Named moves (each a turn or a mirror), then the moves between two rows, first move first; the first pair answered
foga (before -> after):
[ 0.43  0.02 -0.63 -0.70 -0.87 -1.29  0.70 -0.79  0.04 -0.57 -0.04  0.71
  1.69 -0.52  0.49  0.75 -1.35  1.10 -0.41 -0.79  0.47 -0.80 -1.12  0.16
  0.27 -0.55  0.97 -0.40 -1.50 -1.05  0.12]  ->  [ 0.20 -1.00  0.17 -1.21 -0.38 -0.52  0.17 -0.14 -0.65 -1.02 -0.51  0.40
  1.95 -0.09 -0.18  0.50 -0.58  0.14 -0.03 -1.36  1.13 -0.11 -0.62 -0.75
 -0.13 -0.98  0.37 -0.30 -1.54 -1.72 -0.25]
[-0.44  0.19 -0.30  1.13  0.19 -0.29  0.23 -1.05  0.74  0.81  1.05 -0.64
  0.15 -1.10  0.29  0.82  0.69  1.68 -0.69  0.48 -0.63 -0.71  0.11  0.05
 -0.80 -0.22  0.98  0.47 -0.23  0.27  0.46]  ->  [-1.02 -0.72  0.62  0.26  0.84  0.80 -0.65 -0.84 -0.41  0.59  0.35 -0.73
  0.63 -0.35 -0.03  0.37  0.92  0.01 -0.69  0.00  0.08  0.30  1.08 -1.19
 -1.13 -1.17 -0.18  0.45 -0.11 -0.94  0.03]
[ 0.88 -0.14 -2.49 -0.46  0.83  0.61 -1.00 -2.16 -0.44  2.19  1.34 -2.16
 -1.80  0.24 -1.15 -1.18 -1.54  0.36  0.86  3.02 -1.61  1.33  0.48  1.60
 -0.30  2.04  1.20  0.99 -0.17  0.36 -1.50]  ->  [-0.20 -1.40 -1.61 -1.07  1.67  1.62 -1.80 -1.44 -1.47  1.89  0.73 -2.10
 -1.35  1.66 -1.69 -1.94 -0.69 -0.93  1.16  2.73 -0.82  2.06  1.25  0.41
 -0.64  1.11 -0.01  1.24 -0.09 -0.74 -1.69]
sobi (before -> after):
[ 0.39  2.11  0.03  1.63  0.31 -1.05  0.77 -2.13  1.81  1.44  0.45  0.98
 -1.16 -2.53  1.01  1.34 -0.01  2.17 -1.70  1.53 -3.01 -1.76 -1.39  0.29
 -0.15  1.48  0.56  0.10  0.43  0.57 -0.50]  ->  [ 0.71  0.21 -2.11 -1.48 -1.69 -1.91  0.64 -0.53  0.88 -0.25  0.38  1.45
  0.40 -1.79  0.70  1.36 -1.98  2.69 -0.62  0.18 -0.62 -2.11 -2.63  0.57
  1.35 -0.89 -0.28  0.27 -0.95 -2.73 -0.10]
[ 0.89  1.15  0.70  0.33 -0.71 -1.64 -1.79 -0.92 -0.31  0.14  0.50 -0.94
 -1.85 -2.12  1.32  0.66  0.51  2.96 -0.65 -0.28 -3.20 -1.26 -1.79 -0.07
 -0.30  1.47  0.67  0.70 -1.74  0.51  1.45]  ->  [ 1.16 -0.35  0.06 -1.82 -1.47 -1.88 -2.15 -0.32 -0.89 -0.80  0.19 -0.69
 -0.67 -1.75  0.81  0.58 -0.62  3.18 -0.48 -1.21 -1.81 -1.45 -2.18 -0.64
  0.66  0.19 -0.02  1.00 -2.30 -1.50  1.38]
[-0.73  0.83  2.85  0.28  1.30  1.31 -0.88 -0.61  0.94  0.90 -0.05  0.49
 -0.01 -0.27 -0.41 -0.04  1.56 -3.06 -1.01 -0.37  0.51  0.94  1.74 -2.70
 -1.63  0.35 -1.04 -0.37  1.01  0.22  0.29]  ->  [ 0.73  2.65 -0.68  1.43 -0.42 -0.45  1.43 -0.89  2.68  1.23  0.36  0.60
 -1.82 -0.62 -0.42  0.27  0.15 -0.61 -0.39  0.87 -0.33 -0.24 -0.31  0.34
  0.00  2.26  0.99 -0.26  1.50  3.27  1.08]
gomi (before -> after):
[-0.54 -1.00  2.90  1.38  2.10  1.26  2.64 -0.01  0.95 -0.50 -0.40  0.62
  1.71 -0.70  1.75 -0.60 -0.25 -2.03 -1.44  1.12 -1.71  1.65 -0.18  1.29
 -1.37  1.13  0.41 -0.13 -0.27 -0.01  2.15]  ->  [ 0.18 -1.60 -0.59  0.18  0.49  0.69  3.68  1.17  0.95 -0.96 -0.41  0.94
  0.48  0.13  0.90 -1.13 -1.76 -1.05 -0.13  1.52 -0.17  1.63 -1.73  3.13
  0.39  0.53  0.78  0.05 -0.58 -0.15  2.87]
[-2.14  2.71  0.85  3.33  2.56  2.14  0.81 -2.35  0.00  0.88  0.21 -0.86
  1.37 -1.92  1.96 -0.15  1.27 -2.27  1.47  2.77 -1.63  0.71  3.32 -1.08
 -1.28  3.49  0.93 -1.28  1.84  2.20 -0.04]  ->  [-0.70  0.39 -6.16 -0.82 -1.91  0.69  2.33  1.19 -0.28 -1.96 -0.52  0.03
  0.87  0.72  0.36 -1.32 -2.20 -0.95  4.11  2.21  2.93  0.26 -0.18  1.52
  2.88  0.19  0.78 -0.56  1.06 -0.53  1.45]
[ 2.40 -3.09 -1.48 -2.12 -1.56 -2.14  0.47  1.92 -0.03 -0.77  1.16  1.12
 -0.45 -1.08  0.54  1.06 -1.14  2.62  0.57 -1.49 -0.25 -0.89 -0.30  1.72
  2.05 -0.74  0.04 -0.62  0.10 -1.89  1.69]  ->  [ 1.10 -2.62  3.53 -0.07  0.82 -0.70 -1.16  0.05 -0.28  0.63  1.55  0.78
  0.39 -2.73  1.77  1.84  0.87  1.37 -1.37 -1.69 -2.66 -0.60  2.27 -0.78
 -0.90  0.89 -0.28 -1.30 -0.04 -1.20  1.00]
[-0.64  1.93 -1.01  1.38 -1.93  1.58  1.62  0.33  0.98 -0.08 -0.01 -0.39
 -1.34  1.90  0.44 -0.25 -0.28 -1.04  0.58  0.59  1.11 -0.05 -0.19  1.14
  1.71  1.15  0.96 -0.27  2.43  1.40 -1.25]  ->  [-1.40 -0.30  0.80 -1.13 -1.76  1.77 -0.47  1.07 -0.47 -1.26 -0.34  0.40
  1.12  1.94  0.94  0.02 -0.63 -1.70  0.34 -1.43  2.58 -0.19  0.27 -0.93
  1.02 -1.23 -0.99 -0.13  1.28 -2.17 -1.91]
Then:
Each pair is 2 to 4 moves apart.
[ 0.52  0.38 -2.06 -0.86 -2.28 -2.12  0.23  0.11  0.51 -0.47  1.18  0.75
  0.44 -1.79  1.08  1.00 -1.46  3.14 -0.52 -0.63 -0.55 -1.80 -1.75  1.93
  1.09  0.00  2.06 -1.15 -1.94 -0.18  1.34]  ->  [-1.50 -0.58  3.83  0.29  1.94  2.05 -2.27 -0.24 -1.30  0.96  0.24 -0.16
  0.29 -0.30  0.10 -0.17  2.52 -1.69 -1.69 -0.32 -0.96  0.94  2.59 -1.90
 -1.64  0.07 -0.95 -0.61 -0.11 -0.62 -0.10] | sobi gomi foga
[ 1.63 -2.41 -2.21  1.49 -1.72 -3.61  2.94 -2.55  0.82 -1.27 -0.45 -0.24
 -0.24  1.53  0.16 -1.22 -2.71  2.83 -4.49  1.82 -0.28 -1.26 -0.95 -2.66
  1.70  0.57  1.08 -0.74  0.74 -1.64  0.86]  ->  [ 1.18 -1.37 -0.83  3.38  0.08 -1.65  2.91 -2.78  0.63  0.17 -0.86 -1.09
 -2.31  2.46 -0.96 -2.25 -0.49  0.18 -4.30  3.17 -1.15  0.13  0.83 -3.10
  1.20  1.81  0.73 -0.24  2.83  0.24  0.42] | gomi gomi foga gomi
[-0.47  1.31  3.00  3.20  1.91  1.25 -0.19 -1.76  0.69  1.51  0.22  0.12
 -1.64 -1.78  0.80  0.38  2.39 -1.05 -0.89  1.44 -2.44 -0.16  1.14  0.12
 -2.94  2.77  0.67  0.17  2.64  4.22 -1.34]  ->  [ 0.51  1.77 -2.18  2.55 -0.40 -0.10  2.02 -0.07  1.59  0.58  0.15  0.14
 -3.43 -0.25 -0.70 -0.50  0.49  0.17  0.46  2.61 -1.06 -0.67 -1.51  2.99
 -0.22  2.69  1.88  0.60  2.94  5.07 -0.19] | gomi gomi gomi
[ 0.74 -0.98  4.14  0.58  2.51  1.43 -1.34  0.76 -0.98  0.85 -1.69  0.51
 -0.17  2.04 -1.82  0.70  0.15 -1.34  0.98  0.14  0.16 -1.96  1.07 -2.21
 -1.37  0.03 -0.20 -1.71 -0.27 -0.30 -2.45]  ->  [ 2.38  0.32 -0.54  0.18 -0.34 -1.47  0.47  0.94  0.70  0.29 -0.84  1.11
 -0.81  1.12 -1.33  1.43 -2.36  1.81  1.88  0.64  0.18 -3.72 -2.10  1.34
  0.61  0.65  2.31 -1.96 -1.00  1.06 -1.30] | gomi gomi foga
[ 0.17  0.91  0.99  2.99  1.44  0.81  0.63 -1.00  0.15  1.95  0.24 -0.70
 -2.38  0.26 -0.46 -0.45  2.16 -1.05 -0.02  1.32 -1.94  0.86  1.35  0.53
 -0.46  1.74  0.18 -0.12  1.11  3.23 -0.20]  ->  [-0.86 -0.77  3.72  1.31  2.27  1.37 -1.22 -0.95 -1.04  1.57  0.36 -0.51
  0.12 -0.50  0.30 -0.17  2.52 -1.39 -1.25 -0.45 -1.25  0.89  2.57 -1.90
 -1.61  0.54 -0.97 -0.62 -0.14  0.33 -0.94] | foga sobi sobi gomi
[-0.13 -0.02  0.15  0.97  0.69  0.24 -0.27  2.62 -1.24  0.76 -1.39 -0.83
 -0.92  1.45 -0.91 -2.11  0.76 -2.39  1.05  0.88 -0.94  2.11 -0.48 -0.44
  1.22  0.75 -1.24  1.57  2.53 -0.86 -1.66]  ->  [ 0.29 -0.17  1.87 -0.27  0.51 -1.64 -1.35  0.83 -1.15  0.08 -0.24 -0.08
  2.82 -2.30  1.87  0.02 -0.97  0.62 -0.19 -1.34 -2.13 -0.15 -1.46 -1.21
  0.24  0.49 -0.46  0.53 -0.08 -2.97 -1.97] | foga gomi foga gomi
[ 1.25  0.49 -2.93 -2.50 -1.51 -2.94  0.73  1.21  1.32 -1.41 -1.33 -0.10
 -1.58 -1.72 -0.46  1.54 -0.62  3.48  3.03 -0.37 -1.56  0.41 -0.80  2.34
 -0.54  0.23 -1.25  0.14  1.28  0.84 -0.49]  ->  [ 0.71  1.78 -1.68 -0.10 -0.13 -2.13  0.45  0.06  1.56 -0.20 -0.85 -0.40
 -2.15 -2.20 -0.25  1.76  0.99  2.91  2.23  0.49 -2.94  0.91  0.44  2.01
 -1.61  1.78 -0.81  0.39  2.29  2.58 -0.70] | sobi sobi sobi
[ 0.40  1.52 -0.03  0.45 -3.96 -2.70  1.57 -0.06  0.54 -0.46 -2.94  0.65
  5.38 -2.82  2.77  2.53 -1.79  2.68  0.09 -0.37 -0.76  0.84 -0.59 -0.38
  0.81  0.10 -0.94 -1.39 -1.16 -5.60  1.81]  ->  [ 0.44  3.25  0.77  2.24 -3.38 -2.81  2.17 -1.15  1.32  0.43 -2.52  0.25
  4.61 -3.55  3.01  2.71 -1.37  3.11 -0.31  0.49 -2.30  0.58 -0.44  0.17
  0.43  1.54 -0.04 -1.31 -0.85 -3.40  1.68] | gomi sobi gomi
[-1.01 -2.20  1.32 -2.49  0.23  1.58 -1.53  2.16 -2.15 -1.36 -1.54 -0.43
  0.71  2.09 -1.14 -0.17  0.76 -2.66  1.42 -0.80  2.67  1.30  0.61 -0.76
  0.04 -1.88 -2.09 -0.36  0.76 -3.60 -0.17]  ->  [-0.94 -1.49  0.90 -1.07  0.89  2.19 -0.65  2.00 -1.71 -0.65 -1.97 -0.82
 -1.01  2.93 -2.20 -0.88  1.59 -3.61  1.91  0.42  2.24  1.98  1.22 -0.27
  0.65 -0.98 -2.01 -0.05  2.28 -1.61 -0.24] | gomi gomi sobi
[ 1.40 -0.96 -2.59 -2.00 -1.79  0.92  0.92  1.94 -1.00 -0.32 -1.75  1.43
 -0.42  3.15 -1.75  0.11 -1.78  0.22  1.17 -1.20  2.56  1.47 -1.18  1.48
  2.15 -0.89 -1.26  0.78  0.52 -2.06  0.04]  ->  [ 1.05  2.70  2.10  3.24  0.81  0.41  0.91 -1.88  0.78  2.68 -0.47  0.56
 -0.55 -0.72  0.78  1.72  0.41  1.99 -1.26 -0.19 -2.70  0.68  0.51  0.77
 -1.51  3.25  0.67 -0.44  1.09  2.00 -0.68] | foga gomi sobi
[ 0.45 -0.79 -2.96  0.59 -2.01  0.34  0.81  1.71 -0.07 -1.07 -0.44 -1.76
 -0.42  0.48 -1.27  0.28 -1.08 -0.28  0.48  0.52  1.43 -0.05 -0.62  1.14
  0.79 -2.32 -0.40  0.17  0.69  0.71  0.03]  ->  [-0.53  0.31  1.35  2.45  0.05  0.88 -0.25 -0.49  0.38  0.35  0.51 -2.25
  0.99 -1.65  0.35  1.22  0.85 -0.18 -1.65  0.02 -1.19 -0.33  1.08 -1.23
 -2.11 -1.07 -0.41 -0.42  0.29  1.33 -0.96] | sobi foga sobi gomi
[-0.58 -4.21 -2.19 -3.80 -1.01 -0.18  2.44  0.32  0.08 -1.12 -0.20  0.79
  1.46 -0.25 -2.75  0.05 -0.65  0.19  1.85 -0.83  4.19  1.54  0.78 -2.13
  0.13 -2.10  0.08  2.89 -0.09 -4.44 -0.47]  ->  [-1.78 -4.07  0.29 -3.27  0.38  1.31  1.51 -0.15 -0.54 -0.63 -0.11  0.48
  1.92 -0.63 -2.59 -0.07  1.15 -1.02  1.12 -0.97  3.23  2.06  2.37 -3.59
 -1.02 -1.67 -0.77  2.75  0.49 -4.38 -1.03] | sobi sobi sobi sobi
